In the data rows, 50 means zero.
Here are some points:
[69 46 74 26 21 68 55 45 41 52 85 42]
[41 55 32 37 60 51 36 52 66 41 41 46]
[49 30 47 22 52 72 43 74 69 47 37 40]
[33 56 38 54 65 50 59 55 49 42 38 44]
[49 56 82 18 49 97 49 51 77 49 54 60]
[43 58 38 57 54 64 61 52 50 47 43 29]
[45 79 35 74 54 61 73 40 52 56 58 39]
[39 50 30 36 59 55 48 53 55 35 37 34]
[44 47 40 41 50 62 52 54 33 32 31 43]
[31 62 35 58 68 54 63 55 53 50 40 44]
[27 78 30 64 83 45 69 42 84 58 47 46]
[96  0 43 29 30  0 52 87 99 62 54 92]
[35 57 32 61 69 54 61 56 50 46 36 38]
[32 63 38 62 66 51 65 52 54 49 40 40]
[75 22 85 80 31  0 14 19 43 99 63 85]
[52 51 89 28 42 72 53 58 59 43 64 57]
[52 57 54 34 41 64 28 56 69 39 58 58]
[74 50 71 15 19 51  0 75 54 16 91 59]
Here are 24 more points, each followed by its number:
[53 56 60 66 58 44 49 53 43 50 47 68] 0
[49 62 47 48 44 52 42 50 49 47 57 59] 1
[40 55 37 56 58 61 60 54 49 42 34 33] 2
[38 55 34 58 65 54 57 55 45 42 32 33] 3
[52 62 65 42 44 58 35 52 59 40 59 58] 4
[39 57 34 60 59 58 64 52 52 44 38 35] 5
[39 51 44 48 55 55 56 54 40 34 28 32] 6
[99  0 66  0  4 19 95  0 69 99 99 12] 7
[48 62 50 41 45 54 34 49 64 45 58 59] 8
[57 57 52 53 42 49 75 55 18 35 35 33] 9
[77 21 78 64 34 16 16 19 56 94 71 66] 10
[46 57 39 37 51 58 34 57 67 44 52 51] 11
[92  0 80 50 23  0  0  0 65 99 84 56] 12
[50 60 59 39 47 58 37 51 67 45 58 57] 13
[53 47 72 67 55 41 48 54 40 54 43 73] 14
[33 62 33 63 67 55 64 54 55 47 40 39] 15
[34 64 37 68 61 56 64 51 60 48 47 38] 16
[43 43 39 35 50 69 51 61 44 39 34 31] 17
[40 52 49 49 54 56 62 57 35 34 30 29] 18
[36 66 33 72 59 59 69 48 58 50 47 32] 19
[94  0 70 48 20  0  0  0 62 99 85 58] 20
[57 54 47 49 41 42 79 61 20 37 38 45] 21
[39 52 34 56 62 58 60 56 49 41 30 30] 22
[65 52 50 59 31 36 37 33 28 60 63 96] 23
Which three of these numbered points are nearest to each point below by angle, seen from the average point of the first points? Their numbers follow each, nearest first.
[58 44 39 49 37 50 48 59 20 34 45 70] > 21 23 9
[33 63 33 64 68 57 63 54 57 50 40 39] > 15 16 5
[40 66 42 65 55 50 61 47 42 49 52 47] > 19 16 15
[41 63 52 64 67 47 49 47 49 51 48 68] > 0 14 23
[55 53 64 64 51 36 45 44 39 56 47 76] > 14 0 23
[38 60 29 64 62 61 63 54 57 50 38 31] > 5 15 19
[31 76 36 70 75 47 63 47 65 59 46 56] > 16 15 19
[38 60 43 59 58 44 59 47 34 42 48 54] > 21 3 15
[45 58 43 39 50 54 35 50 60 44 54 54] > 8 11 13
[90  0 79 49 25  0  0  0 67 99 83 54] > 12 20 10
[34 74 29 75 66 56 70 45 68 53 50 37] > 16 19 15
[43 61 52 71 65 48 52 50 46 54 50 71] > 0 14 23
[46 43 34 27 56 62 42 63 57 48 42 31] > 17 22 11
[40 56 32 35 62 54 36 51 76 43 44 49] > 11 8 15
[54 51 97 36 37 64 52 56 47 37 70 57] > 4 13 14
[37 52 35 59 67 53 56 55 48 42 31 34] > 3 22 2
[28 57 36 51 70 50 51 54 58 45 44 50] > 15 3 16
[83 43 61 19 13 57 60 32 33 63 99 47] > 7 20 12
[50 55 43 50 44 56 61 53 30 34 35 44] > 9 21 18
[48 42 45 38 45 64 55 63 36 39 30 35] > 17 18 6
[44 48 36 38 49 64 51 54 32 37 36 39] > 17 6 18
[39 53 33 39 62 54 39 49 59 39 42 52] > 11 3 22
[62 47 57 71 38 55 35 42 46 60 53 73] > 23 14 0
[82  6 57 22 28  5 41 87 72 46 61 96] > 20 12 10
